One turn sends every row of this set to another row. A few are shown first. Where does it send the rows asked after them?
Z992: -164 -243   81  -25  133 -148   90 -111   -3   -8 -209 -147  324 -107 -176  -51 -245  -16  -31
Z259:  376  -26   28  224   54  -75   54    9    0  -46 -134 -178  423 -174  -92   10 -147   52  -73
Z844:  294    2   91  208  129 -196  156  -29   18  -57 -142 -193  372  -30  -10   37 -114  -47 -158
Z278:   -8 -122   75  363   46   30  147   63  -47  231   48 -217  162 -265 -184   51  -40 -167  -17
Z433:  135 -172 -150  156  239 -182  -32   45  -33    3  213  -55  412   76 -124   23 -288  -32 -198
Z90:  187   13 -110  148   37 -134   75  -65 -123  149  224 -344  219   -8 -114   30 -123 -188 -216
Z605:   98   67 -142  210   58  -27  -78   94 -149    1  163 -273  295 -186  -35   77 -343  135 -156
Z550:   35  -85 -191 -119  195 -129   37  -72    8 -218   42 -171   10   -1  -80  -40  -36   58  -45
Z219:  124 -162 -244  -79  134  -25  -52  -22   10 -185   44 -173   28 -130 -162  -55  -53  116   16
Z816:   50 -216   22  114  211 -149  132   -6  -27  -68  187    6    4 -129 -161 -193 -156  119   70
Z941: -132   74   82  169  241  -34  108  -52  -23  -11   90   90  462  -44 -111  -13 -194   23   69
Z974:  107 -203 -230  -26  123  -37  -29   25   13 -156   19 -235  -49 -161 -140  -23  -40   94  -26
Z782: -169  -25  134  229  277 -153  207  -30    1   54   63   15  336   38  -66   33 -118 -138  -55
Z244:   36  -22   18  299    8  146   44   35  -73  171   76 -140  294 -348 -227    3 -115   -7  111
Z318:  310   31   75  166  138 -167  121  -53   12  -88 -115 -131  447  -25  -36    4 -141   -1 -113
Z13:   86 -101 -230 -124  173  -70  -19  -72   16 -216   58 -141   59  -51 -134  -65  -50  101    7
Z848:   61   33   36  209  156  -65   66  -53   -3  -92  203 -183 -116  -87 -147  -40  -66   53  155
Z873:  -60    7  109  156   50 -107 -133  -55  -48   69  242    5  437 -178 -200   36   40   37  -40
Z815:  -67 -161 -299   57  162   40  165 -125  -96   96   47 -289  214 -289 -187  117 -123 -142 -150
Z713:  118 -146   14   77  215 -138  203  -24  -19  -65  243   -5  -35 -108 -183 -121 -108   -3  104
Z466:   49  -16   16   52   87   46   44  -39   42  -45 -111 -275  191 -186 -271  262 -161 -177  168
Z28:  -50  -38 -328   66  177  119   85 -112  -87   10   69 -261  252 -306 -195  190 -163  -73  -53
Z225:  361  -48   57  264   49  -99   87   34    0  -16 -152 -240  346 -177  -67   37 -124    3 -122
Z512:  -28   75   24  200  103  113   22  -24  -60   50   99   11  445 -236 -195  -24 -191   88  149
Z363:    8  -52   81  228   41  -58 -157   42  -24   83  239  -31  369 -256 -237  135   48    2  -20
Z822: -120   10 -322   99  250  104  -11 -134  -33  -74   56 -210  323 -188 -175  202 -198   -1  -24
Z626: -102 -121  134  326  181 -122  227   29   -7  174   39 -141  181  -67 -100   66  -43 -231  -96
Z429:  -76  -62  155  200   85 -180   50  124  -76   91  209  -65  242 -274  -92  203   20  -92 -163
Z388:  -17 -156   39  202  178 -114   31  -12  -20  -86  143  -70  -24 -129 -124 -193 -166  209   80
Z305: -224 -197 -260  128  294  -69   48 -185   -8   11   -5 -214  298  -41 -139   65 -139  -62 -185
Z790: -206  -71 -283  131  309    6  -24 -175    2  -72   20 -185  341  -56 -147  140 -184    3  -91
Z71:   28 -123 -176  -64  183 -140   51  -27   11 -192   13 -234  -66  -33  -60   -6  -22   29  -91
Z122:   58 -145   30  -48  109  -44  212   -4   -3    8 -108 -205  187 -227 -245  207 -176 -255   70
Z947:  353   17   42  173  102 -108   70  -38    5  -81 -118 -124  471  -99  -81   -5 -157   48  -68
Z883:  322  -34   88  258   81 -162  135   14    7  -20 -159 -246  318 -102  -27   52 -106  -47 -165
Z991:   -3  -91  106  253   60  -92  -64  130  -40   99  225  -65  272 -305 -181  214   34  -63  -83
Z304:  -47 -254   67  -82  133 -141  235  -45  -24   26 -154 -138  253 -186 -198   53 -224 -175  -33
Z37:  143  112 -117  186  -15  -47    8    6 -168   99  193 -394  207 -152  -57   60 -215  -28 -180
Z633:   63 -181 -194  -20  148  -96   15   24   11 -160    3 -266 -100 -113  -89    3  -25   46  -79
Z647:   -7  -32   44  245  154  -75   -2  -34   -6  -99  154 -167  -74 -104 -124 -117 -116  177  122
Z99:  -65    1   33  112   85   40 -104 -107   67  -74 -167 -282  269 -109 -248  161 -185  -22  169
Z615: -132   30  155   96   78 -196  -16  -65  -84   64  230    8  408 -147 -112   26   26   11 -120
Z6: -140   -5  180  122   98 -232   73   29 -101   77  213  -25  313 -196  -58  109   18  -54 -183
Z107:  183 -125 -128  134  162 -202   57  -47  -55  103  238 -178  319  107 -149    7 -161 -194 -221
Z507: -154 -239 -267   95  226  -54  148 -166  -63   96    8 -264  235 -155 -160   56 -111 -139 -217
Z342:   94  -71 -154  194  182  -91  -99  115  -82  -47  174 -107  394  -70  -71   54 -378  131 -169
Z721: -168 -111   68   77  111  -60  -85 -142   43  -54 -220 -218  333  -65 -199    5 -231   63   69
Z501:  123  -26   22  127  185  -97  166  -49   -5  -75  254 -103  -93  -88 -178  -46  -58  -36  144

Z304 goes to -> Z992
Z512 goes to -> Z244
Z615 goes to -> Z873
Now these:
Z305 goes to -> Z790
Z37 goes to -> Z90
Z219 goes to -> Z974
Z883 goes to -> Z844
Z816 goes to -> Z388

